First come named turns, each shown by rows before and after it. For each pair of rows after them, which turns, in which order, take the first row to the second? The first pair is done for you.
Vun (before -> after):
[2.07,1.53,-0.44,0.30,0.05,-0.37,2.53,0.95,1.01,2.67,-0.37,-0.94,1.20,-1.02,0.47,-2.70,-0.84,1.64,-0.64,1.35,-2.94,-0.51,-1.29,1.13,-2.53,0.28,0.75,-0.33,0.44,3.71] -> [2.43,-0.04,-0.43,-0.38,-0.62,0.21,2.12,-0.20,1.28,2.53,1.00,-0.40,2.03,-1.67,-0.15,-1.41,-0.96,0.88,-0.25,1.69,-1.95,-1.59,-0.58,1.14,-3.27,-0.70,-0.32,0.06,1.76,3.53]
[0.52,-5.99,0.38,-1.18,-0.15,-2.93,1.20,-2.50,-0.98,0.19,2.91,-3.21,1.04,-1.64,-0.46,-0.58,-3.05,-0.48,0.88,-0.30,1.57,-2.41,1.07,-1.69,-0.84,-1.88,0.13,-0.62,0.02,-1.27] -> [-0.13,-5.82,1.49,0.97,0.69,-3.91,-0.25,-1.92,-2.13,0.48,2.01,-3.49,0.34,-1.92,-0.18,-1.46,-2.18,0.15,0.97,-0.88,1.37,-0.05,-0.54,-0.96,1.16,-0.15,1.58,-0.86,-2.14,-1.50]
[0.15,-2.63,0.30,-0.20,-1.20,-1.24,0.04,-0.97,-1.33,0.98,3.02,-2.22,0.29,-1.78,-0.35,-0.03,-2.35,-0.18,1.54,-0.21,1.08,-1.78,0.09,0.37,0.20,-0.14,-1.15,-0.90,-0.22,1.58] -> [-0.20,-2.09,0.74,1.40,-0.91,-2.09,-0.49,-0.31,-1.98,1.02,1.90,-2.50,-0.09,-1.89,-0.23,-0.92,-1.54,0.31,1.55,-0.53,0.54,-0.28,-1.13,0.84,1.46,1.03,0.01,-1.17,-1.51,1.18]
kopa (before -> after):
[-0.51,-1.81,1.92,0.51,-2.27,1.35,4.08,0.27,-2.29,-1.20,-2.97,1.32,3.95,-0.82,0.45,0.61,-0.57,0.15,-0.38,-2.74,1.11,1.65,-0.75,0.50,4.30,-1.22,1.39,1.13,1.57,2.32] -> [-0.32,-1.92,1.70,0.44,-2.36,1.45,4.07,0.04,-2.14,-1.11,-3.09,1.16,3.85,-0.87,0.68,0.77,-0.69,-0.11,-0.27,-2.72,1.17,1.50,-0.58,0.38,4.15,-1.10,1.44,1.20,1.77,2.21]
[-0.81,3.00,-0.77,1.38,3.61,4.01,-0.04,1.88,0.23,-0.45,-4.06,3.06,-0.36,-0.96,0.30,2.54,1.23,0.18,-1.27,3.93,-0.34,0.39,-0.21,2.08,1.34,-0.21,-1.18,0.96,-1.16,0.71] -> [-0.48,2.93,-1.17,0.05,2.77,4.47,1.11,1.80,0.96,-0.77,-3.29,3.03,0.44,-0.54,-0.01,3.07,0.57,-0.05,-1.33,4.06,-0.52,-0.74,1.40,1.48,0.16,-1.13,-2.46,1.32,-0.15,1.36]
[-0.75,0.25,0.73,1.45,2.13,0.94,0.75,-0.16,0.67,-0.72,-0.34,0.31,-0.30,-1.15,0.26,-1.50,2.18,0.10,0.55,1.79,0.66,0.28,0.10,1.38,-0.91,0.55,-0.28,0.78,-0.08,1.17] -> [-0.92,0.62,0.93,1.06,1.84,1.47,0.19,-0.29,0.62,-0.53,-0.24,0.96,-0.26,-1.26,0.25,-1.25,2.51,-0.20,0.25,1.95,0.93,0.47,0.14,1.24,-0.65,0.57,-0.41,0.48,0.45,1.11]
[-1.07,0.74,-0.59,1.09,-1.50,0.22,0.27,0.06,-2.33,-0.10,-1.65,0.09,0.93,1.33,-1.70,1.50,-2.02,1.64,-0.52,-1.83,0.42,0.59,0.53,1.65,0.86,-0.87,-2.15,-0.99,0.68,1.59] -> [-0.62,0.87,-0.59,1.17,-1.64,-0.13,0.56,0.31,-2.50,-0.29,-1.59,-0.35,0.83,1.19,-1.69,1.42,-2.28,1.58,-0.59,-1.89,0.24,0.45,0.77,1.36,0.50,-0.97,-2.09,-0.80,0.36,1.68]
velo (before -> after):
[1.07,-1.87,1.00,0.85,2.71,1.50,-1.83,-0.80,0.42,-0.64,1.93,0.36,-0.20,-2.49,-3.01,1.23,0.53,-0.83,-1.13,3.28,1.49,-1.89,0.08,-1.47,-2.83,-1.63,-0.63,2.79,1.68,0.60] -> [0.99,-1.28,1.15,0.29,2.05,2.31,-1.31,-0.71,0.69,-0.70,1.98,0.71,0.26,-2.33,-3.05,1.77,0.77,-1.20,-1.29,2.78,1.37,-1.68,0.31,-1.24,-2.55,-1.50,-1.11,2.39,2.28,1.08]
[0.18,3.44,2.21,0.88,1.26,3.21,2.64,3.36,1.28,-0.38,-1.03,0.18,-1.65,0.31,-0.05,-0.47,-0.63,1.31,0.04,1.64,-1.97,0.60,0.26,2.92,1.92,3.37,-0.70,-1.72,-2.72,0.30] -> [-0.27,2.83,1.51,-1.46,-0.65,4.40,2.69,2.12,0.85,-0.16,-0.33,0.69,-0.23,0.39,-0.31,1.51,-2.16,0.88,0.19,0.32,-1.57,0.88,1.01,2.99,2.77,2.72,-1.63,-3.32,-1.61,-0.17]
[-0.40,-2.46,1.56,0.55,0.65,-3.55,-0.20,-0.46,-1.28,-1.60,0.03,-1.19,0.44,-1.31,3.01,0.02,0.99,0.48,0.96,0.04,0.95,0.69,-1.02,-0.83,1.43,0.41,0.77,0.24,-2.65,-1.10] -> [-0.31,-0.56,2.71,1.41,1.34,-2.00,0.61,0.95,-0.44,-1.73,-0.97,0.14,-0.01,-1.18,3.44,-0.36,2.69,0.29,0.38,1.17,0.09,0.82,-0.70,-0.07,1.27,1.10,0.90,2.10,-2.29,0.40]
[1.06,-1.18,2.89,2.02,2.70,-1.35,-2.01,1.73,0.38,-0.70,0.36,0.05,-1.39,-3.08,1.07,0.71,4.65,-1.41,-0.91,3.50,-1.04,-1.26,-1.30,-0.60,0.46,2.20,3.12,1.20,-1.39,0.26] -> [0.78,0.79,3.52,0.78,1.08,2.50,-0.73,1.70,1.10,-0.27,0.45,2.05,0.16,-2.65,0.91,2.64,5.04,-2.03,-1.34,3.08,-1.62,-0.97,-0.04,0.25,0.84,2.03,1.89,1.09,0.67,1.72]
luz (before -> after):
[0.60,-5.77,-0.03,1.74,-0.53,-3.40,-4.06,-1.95,-2.95,-0.24,1.44,-1.67,0.91,-2.30,0.11,0.75,-0.78,-0.53,0.74,-0.98,2.17,0.49,-1.22,-0.86,0.91,-0.02,1.00,0.57,-1.78,-1.49] -> [0.03,-1.41,-2.49,-0.01,1.37,-4.35,-3.14,-0.81,-0.68,-0.24,-0.12,-2.92,-2.52,-0.17,2.02,-2.39,-1.04,0.00,0.47,-0.31,0.72,-0.29,-1.94,-2.08,-1.10,-0.86,1.59,-0.66,-3.46,-3.51]
[-1.61,1.54,-0.25,0.08,-2.34,3.29,0.64,-0.46,1.70,1.60,-0.91,1.14,-1.19,-1.05,-1.40,2.20,3.89,-3.22,0.75,0.80,0.33,0.04,-1.12,2.46,2.31,0.87,-1.91,-1.31,2.14,0.21] -> [-0.46,-1.04,1.16,3.65,-1.65,0.86,0.58,0.86,0.10,0.88,-1.38,-0.23,-0.40,-1.83,-1.71,0.70,4.24,-2.34,0.96,0.89,0.35,1.49,-1.92,2.90,3.18,2.65,-0.23,0.93,0.55,1.51]
[0.48,-1.61,1.09,1.18,-0.78,0.05,1.37,0.62,-0.86,1.94,0.37,-0.41,3.18,1.18,0.02,-0.09,0.38,0.52,0.05,-1.99,-0.67,2.62,-0.43,1.26,1.53,1.79,0.18,1.32,-1.01,2.16] -> [-0.13,1.85,-0.81,-0.02,0.72,-0.90,2.22,1.53,0.77,2.08,-1.03,-1.00,0.71,2.82,1.20,-2.18,0.34,0.60,-0.25,-1.53,-1.64,1.91,-0.85,0.33,0.21,1.19,0.47,0.13,-2.35,0.55]
Mis (before -> after):
[1.95,-6.18,-0.49,1.06,-0.10,-4.37,2.18,-0.83,-2.50,-1.40,1.04,-4.05,2.19,-1.05,-0.92,-1.33,-2.23,1.63,0.28,-1.61,-0.22,0.31,0.69,-0.07,1.06,1.04,-0.39,0.53,-1.83,0.53] -> [3.13,-3.19,0.55,1.57,2.42,-2.61,2.16,0.70,0.67,-1.47,0.83,-1.77,0.25,-1.76,-0.70,-2.11,1.56,-0.28,0.02,3.26,-0.42,-3.26,1.78,-0.64,-3.17,-0.12,-1.28,4.80,0.07,1.89]
[-0.21,-0.86,-1.29,-1.18,-0.01,0.25,-1.43,-1.19,-0.15,-0.48,1.32,-0.84,-0.40,0.11,0.14,1.14,-2.33,0.11,0.29,-0.26,0.05,-1.27,0.80,-0.56,1.00,-0.77,-1.18,-0.68,0.73,-1.50] -> [-0.19,-0.05,-0.93,-1.04,0.58,0.56,-1.51,-0.93,0.96,-0.63,1.30,-0.19,-0.87,-0.30,0.02,0.83,-1.38,-0.38,0.41,0.58,-0.02,-1.86,0.99,-0.75,-0.21,-1.20,-1.35,0.31,1.07,-1.23]
[1.99,0.34,0.41,-1.59,-1.77,2.51,5.68,-0.29,1.12,0.40,1.55,-1.26,3.11,4.20,-2.14,0.01,-3.77,2.61,1.00,-3.49,-0.75,2.64,0.79,0.08,-1.58,-1.35,-0.99,-0.16,0.17,2.81] -> [1.34,-4.38,2.12,1.99,2.49,-4.00,-2.32,-2.25,0.17,0.55,2.45,-2.83,-1.02,0.54,-1.90,-1.18,-1.61,2.11,3.19,-0.54,2.22,1.34,-3.42,-0.86,-1.78,-1.28,1.89,0.42,-2.63,-1.73]

Each pair is two turns apart.
[0.00,-4.42,-2.55,2.23,-0.09,-0.78,-0.21,-0.18,0.15,-0.68,3.04,-1.79,2.28,0.35,0.86,1.34,-1.28,-0.80,1.56,1.34,0.48,-1.78,0.91,-0.96,-1.51,0.28,-0.40,2.99,0.83,0.62] -> [-1.33,0.32,-4.13,1.68,2.17,-2.04,-0.76,1.06,1.55,-0.22,0.71,-2.56,-1.41,2.07,2.82,-1.57,-0.81,-0.23,1.33,1.20,-0.95,-1.05,-0.92,-1.46,-1.58,0.29,0.76,0.79,-1.61,-1.61]	Vun luz
[0.85,0.66,-0.11,1.91,1.74,-1.57,2.76,2.41,1.22,-1.82,-0.94,-1.37,-0.72,0.70,0.83,-2.56,0.78,1.45,-1.20,2.02,-0.81,-0.20,0.07,-0.16,-2.49,0.50,0.20,2.53,-1.77,1.15] -> [-0.18,1.11,-1.00,-2.14,-2.08,2.79,3.97,1.03,0.81,-1.02,0.23,0.65,2.04,1.42,0.09,0.99,-0.71,0.34,-1.17,-0.47,-0.70,0.20,2.04,0.60,-0.88,-0.70,-2.10,0.26,1.12,1.78]	velo velo
[-1.43,0.37,2.03,2.03,1.93,-0.31,-1.84,0.36,-0.24,0.66,-0.88,-1.58,-2.40,-0.31,1.08,-1.49,1.57,1.23,0.56,1.18,-0.64,1.65,-1.83,0.87,1.63,1.86,1.29,0.54,-1.78,-2.03] -> [-1.15,4.07,0.93,-0.31,0.97,3.08,1.30,1.14,1.73,0.58,-0.94,0.06,-1.73,1.20,1.44,-0.92,1.66,0.46,-0.49,1.69,-1.74,0.45,0.29,0.84,0.15,0.98,-0.04,1.04,0.26,-0.41]	velo Vun
[1.16,2.15,-0.96,0.01,2.98,0.67,-1.53,0.72,2.14,1.19,-1.35,-0.70,-2.58,2.23,2.20,1.38,0.46,4.40,1.00,-0.01,-0.01,3.74,-3.29,-2.64,-0.37,-0.66,-0.14,0.79,-0.01,-4.01] -> [0.94,0.94,0.67,-0.69,0.74,4.35,-1.68,-0.38,1.55,1.48,0.31,1.86,0.19,1.36,0.69,5.01,1.05,2.91,1.30,-0.18,1.07,3.61,-1.95,-1.28,0.82,-0.83,-1.77,1.16,3.09,-2.42]	velo luz
[0.21,1.15,-1.94,0.67,2.62,-5.52,4.40,0.49,-2.61,0.35,-0.02,-1.20,-2.76,0.58,1.85,0.88,-4.38,-1.09,1.62,-2.64,-1.50,-1.65,3.54,-0.56,-0.42,-1.91,1.13,-1.26,-1.73,-2.14] -> [-0.28,3.80,-1.66,-1.64,1.26,-0.73,4.00,-0.19,-0.54,1.14,0.74,2.30,-2.03,0.34,1.06,3.93,-2.70,-2.97,1.74,-1.58,-1.04,-2.92,5.12,0.10,-0.78,-3.16,-0.97,-1.64,1.73,-1.57]	velo luz
[-1.79,3.49,0.87,0.77,2.57,-0.10,-0.41,1.94,0.58,0.90,0.25,0.71,-1.12,-0.76,-0.46,-1.45,3.18,-0.41,-1.58,1.98,1.38,0.44,-1.14,-1.62,-1.92,0.09,1.59,0.01,0.92,0.25] -> [-1.56,3.51,-0.51,-1.32,0.66,1.70,2.32,1.36,1.26,0.77,1.09,0.76,0.77,-0.01,-0.88,-0.09,1.40,-0.80,-1.91,1.05,0.74,-0.65,0.97,-1.88,-2.81,-1.03,-0.24,-0.03,2.61,1.22]	velo kopa
[0.50,0.58,-0.10,-2.56,-1.33,3.40,-0.91,-1.20,2.36,-0.01,2.29,2.89,-0.30,-0.69,-0.54,3.02,2.07,-2.16,0.39,1.89,1.10,-3.30,2.40,-1.05,-2.31,-2.35,-2.51,1.07,3.66,0.01] -> [0.68,-2.02,2.39,4.55,2.30,-2.52,-4.02,0.54,-0.77,-0.27,-0.19,0.41,-2.19,-2.01,0.18,-1.62,3.66,0.01,0.81,2.04,1.23,0.46,-1.91,-0.28,0.32,1.35,2.05,2.74,-2.11,-0.61]	Vun luz
[0.84,-3.66,-2.34,-0.20,-1.93,-2.51,2.46,-1.17,-0.68,-1.81,1.65,-5.31,0.81,1.99,0.19,-1.82,-4.40,2.97,0.15,-2.83,-1.45,0.07,1.33,-1.76,-0.07,0.50,0.67,-0.89,-1.67,-0.55] -> [0.62,-0.13,-1.57,-1.92,0.45,0.21,-0.40,-2.16,3.81,-0.82,2.98,-1.74,-2.36,0.54,0.54,-0.21,-0.38,-0.25,0.61,2.31,0.00,-5.21,2.22,-2.82,-4.42,-2.47,-0.97,1.24,1.73,-1.73]	Mis luz
[0.52,1.53,-2.91,1.02,4.09,-5.74,1.34,0.37,-0.69,-0.56,-1.36,-2.38,-4.51,1.08,0.08,-5.01,-1.36,3.27,-0.39,0.56,-1.82,0.84,-1.23,-2.78,-0.71,-0.06,1.99,-0.85,-2.02,-1.12] -> [-0.86,1.41,-4.49,-4.11,1.89,-2.84,-1.25,-3.40,0.98,0.33,1.46,-0.49,-4.22,0.69,-0.41,-0.20,-2.93,0.85,0.74,0.35,0.19,-1.41,-0.25,-3.53,-1.01,-3.21,-1.03,-4.20,1.81,-3.33]	luz velo
[-0.54,1.08,-0.22,-4.04,-0.83,0.26,-4.44,1.34,-1.32,-0.05,2.06,2.22,0.83,-0.96,-1.92,0.12,1.62,-0.49,1.15,0.73,0.62,-1.65,-1.72,1.63,-0.13,-2.00,-0.73,2.66,0.63,-1.98] -> [0.12,-0.64,-1.90,-5.30,-2.77,-0.40,-1.70,0.94,-2.14,-0.26,2.29,0.32,2.54,0.20,-2.29,0.19,-1.28,0.63,0.99,-1.26,0.06,-1.44,-0.56,1.45,-0.19,-2.32,-1.51,1.35,0.39,-1.15]	kopa Mis
[-0.58,-1.94,0.97,-2.90,-1.68,-0.78,-0.59,-1.13,-1.81,-2.96,1.00,-0.58,-1.78,-1.06,-0.49,0.50,-2.21,0.09,0.94,-2.25,-1.08,-0.65,1.50,2.05,2.53,-2.86,-2.41,1.23,1.58,-0.37] -> [0.37,-2.42,1.07,-0.56,0.10,-3.28,-0.11,-0.07,-1.83,-3.46,0.25,-2.21,-2.84,-1.06,-0.35,-2.06,-1.55,1.11,0.69,-1.03,-1.88,-0.81,0.75,1.50,1.62,-2.01,-1.65,2.87,-0.31,-0.42]	kopa velo
[-0.16,-1.04,0.01,-4.37,1.70,-0.60,0.71,-2.55,2.43,1.15,2.08,-2.40,1.25,-1.23,-1.01,2.81,-4.22,-5.83,-0.61,-1.33,2.24,-0.04,-1.06,0.99,1.67,0.14,-2.79,0.33,-0.45,-3.98] -> [0.00,-1.59,0.14,-2.84,3.37,-2.43,-0.23,-2.32,2.69,0.81,1.95,-3.20,-0.35,-1.68,-0.66,1.57,-3.43,-5.63,-0.24,-0.30,2.33,-0.34,-1.77,0.49,0.89,0.44,-2.02,1.16,-1.65,-4.81]	velo luz
[-1.55,0.57,0.43,1.95,1.51,-0.94,0.22,2.33,-1.39,0.09,0.88,-0.05,-0.66,0.65,-0.07,-1.89,0.38,1.41,-0.57,2.26,-0.73,0.63,-0.29,-0.29,-0.09,-0.40,1.20,-0.05,0.10,-0.58] -> [-2.07,0.20,0.22,1.08,0.05,-0.07,0.12,2.00,-2.30,0.53,0.85,-0.03,0.47,0.90,-0.37,-0.99,-0.55,1.56,-0.86,0.56,-0.82,1.98,-0.41,0.59,1.77,0.09,1.17,-1.44,0.32,-0.60]	velo Mis
[0.27,0.44,-2.86,0.12,1.44,-3.76,3.62,0.59,0.05,-0.75,-1.53,-3.35,-0.90,1.78,1.72,-3.56,-2.59,2.85,-0.31,-1.20,-1.74,1.01,-0.65,-1.17,-2.14,-0.24,0.25,-1.10,-3.06,-0.98] -> [0.98,-0.17,-3.11,-0.22,1.64,-2.91,3.97,0.23,1.36,-1.20,-0.04,-2.85,-0.86,1.10,0.94,-2.78,-2.13,1.76,-0.09,0.77,-1.43,-1.98,0.63,-1.94,-4.92,-1.78,-1.02,0.72,-1.12,-0.37]	Vun velo
[0.40,-2.84,0.70,0.80,-1.66,1.02,-1.42,-1.19,-1.75,-1.87,-0.02,0.69,0.67,-2.42,-1.63,-0.34,-0.09,-0.12,0.05,1.23,-0.34,0.11,-0.86,1.31,0.95,2.21,-0.35,-0.19,0.25,2.34] -> [0.11,1.59,-0.25,0.33,-0.42,1.34,0.01,1.04,-0.23,-1.92,-2.10,0.81,-1.46,-0.58,-0.38,-2.58,0.93,0.26,-1.02,1.97,-1.74,0.31,-1.31,1.44,-0.51,2.60,0.16,0.08,-1.01,2.31]	luz velo
[-1.14,2.47,-0.78,-1.22,2.17,-0.68,-1.01,-0.26,1.18,-0.69,-0.70,0.08,-3.01,0.49,0.52,-0.48,0.68,0.20,0.34,0.98,-0.40,-1.45,-1.08,-0.73,-1.63,-1.06,0.29,-0.35,-0.57,-2.06] -> [-0.19,-1.12,-0.40,-1.91,-0.11,0.40,0.59,-1.23,0.92,-1.13,1.63,-0.07,0.20,-0.28,-1.01,1.89,-0.81,-0.30,0.42,0.54,0.10,-2.80,1.62,-0.62,-2.40,-1.86,-1.58,0.85,1.47,-0.09]	luz kopa
[0.27,-1.89,-0.08,-0.78,0.16,-1.02,-1.81,-1.54,-0.61,0.65,-1.25,-0.53,-0.65,0.14,0.70,1.07,-1.73,-0.32,0.05,-2.71,0.71,1.24,-2.20,-0.84,1.54,0.86,0.49,-1.93,-2.30,-2.65] -> [0.63,1.73,0.29,-2.09,0.45,2.72,-0.45,-0.42,2.60,0.52,-0.67,2.41,-1.07,-0.04,0.58,1.93,0.72,-2.15,-0.48,0.63,0.45,-1.87,-0.03,-1.00,-1.76,-0.67,-1.47,0.99,0.80,-0.77]	Mis velo
[-1.85,0.38,1.39,-2.73,2.75,-0.94,-3.36,-3.00,0.75,-0.64,-1.12,0.15,-0.17,-1.32,2.08,1.52,2.83,-0.46,0.95,0.57,0.36,-1.42,-1.85,-0.70,2.69,-2.23,-0.70,-0.49,2.37,-1.21] -> [-2.04,2.89,0.49,-2.82,3.34,-1.28,-2.24,-1.46,1.39,-0.94,-2.63,-0.55,-1.15,-0.02,2.80,-0.49,2.73,0.32,0.39,0.45,-0.89,-0.24,-2.34,-0.49,3.14,-1.41,-0.32,-0.61,0.90,-1.30]	Vun Vun
[-0.20,-0.56,2.06,0.28,-1.88,2.13,0.36,0.18,-2.07,0.42,0.38,1.35,1.62,-0.26,-1.16,2.30,0.08,-1.16,0.13,-1.86,1.18,2.32,-0.41,1.86,3.27,1.75,-1.09,-1.15,1.38,0.91] -> [1.08,-1.53,1.26,2.62,0.02,-1.31,2.81,2.05,-2.28,-0.60,-0.60,-1.47,1.04,0.32,-0.82,-1.54,-0.42,0.66,-0.55,-1.38,-0.25,2.30,-0.49,0.99,1.48,2.57,0.30,1.00,-1.20,1.82]	kopa luz
[0.85,1.21,1.19,-0.24,1.86,-2.66,1.90,3.19,2.77,-1.08,-1.66,-1.84,0.25,1.48,-0.32,-0.86,-0.66,1.79,-1.69,0.47,-1.18,-0.52,-0.59,-0.33,0.12,-1.46,-1.99,-0.62,-2.56,-0.46] -> [1.18,0.04,0.77,-1.59,0.74,-2.52,2.38,2.00,3.01,-1.35,-0.21,-1.99,1.17,1.07,-0.90,0.35,-1.88,1.41,-1.50,0.11,-0.44,-1.86,0.44,-0.82,-0.46,-2.79,-3.13,-0.86,-1.13,-0.31]	Mis Vun
[0.34,-2.80,1.74,-0.88,2.04,-2.79,0.46,0.21,-0.40,-0.56,-0.44,-1.98,0.08,0.20,2.17,-0.33,-1.77,0.80,0.92,-1.27,0.70,-3.89,0.20,-2.47,-1.76,0.10,0.67,1.36,-1.23,1.06] -> [-0.56,-1.31,1.09,-1.37,2.45,-3.00,-0.17,0.31,0.20,-0.11,-1.15,-2.08,-1.06,0.66,2.82,-0.77,-1.65,0.93,0.97,-1.49,0.41,-3.60,-0.79,-2.45,-1.23,0.09,0.80,0.15,-1.83,0.08]	luz kopa
[0.81,-1.20,-1.36,-0.66,-0.68,-1.66,-0.20,0.18,-0.25,-1.20,1.16,0.82,1.40,-0.34,1.55,0.69,-0.70,-0.37,-1.98,-1.93,0.01,1.37,-0.36,-0.02,1.81,-0.63,0.23,-0.93,1.36,0.35] -> [0.85,-0.44,-0.43,0.63,1.34,-2.32,-1.67,0.70,0.68,-0.89,0.68,1.39,-0.36,-0.80,1.96,-0.28,1.39,-0.74,-1.91,-0.08,0.27,0.52,-1.16,-0.34,0.67,-0.89,0.86,0.48,1.24,-0.24]	Mis Vun
[-0.66,0.65,2.74,1.99,1.53,1.63,-3.27,1.10,-0.70,1.41,-0.01,2.32,2.27,-2.52,-1.83,0.34,3.52,-2.15,0.81,0.38,0.19,2.14,-1.06,0.57,-0.41,1.50,0.28,2.36,-0.19,2.33] -> [-0.94,-0.88,2.37,2.18,1.30,0.42,-4.12,0.59,-1.81,1.52,0.02,1.32,2.85,-2.41,-1.90,0.43,2.26,-1.43,1.10,-1.01,0.24,3.27,-1.72,0.67,1.31,1.95,0.90,1.04,-1.20,1.36]	Mis Mis
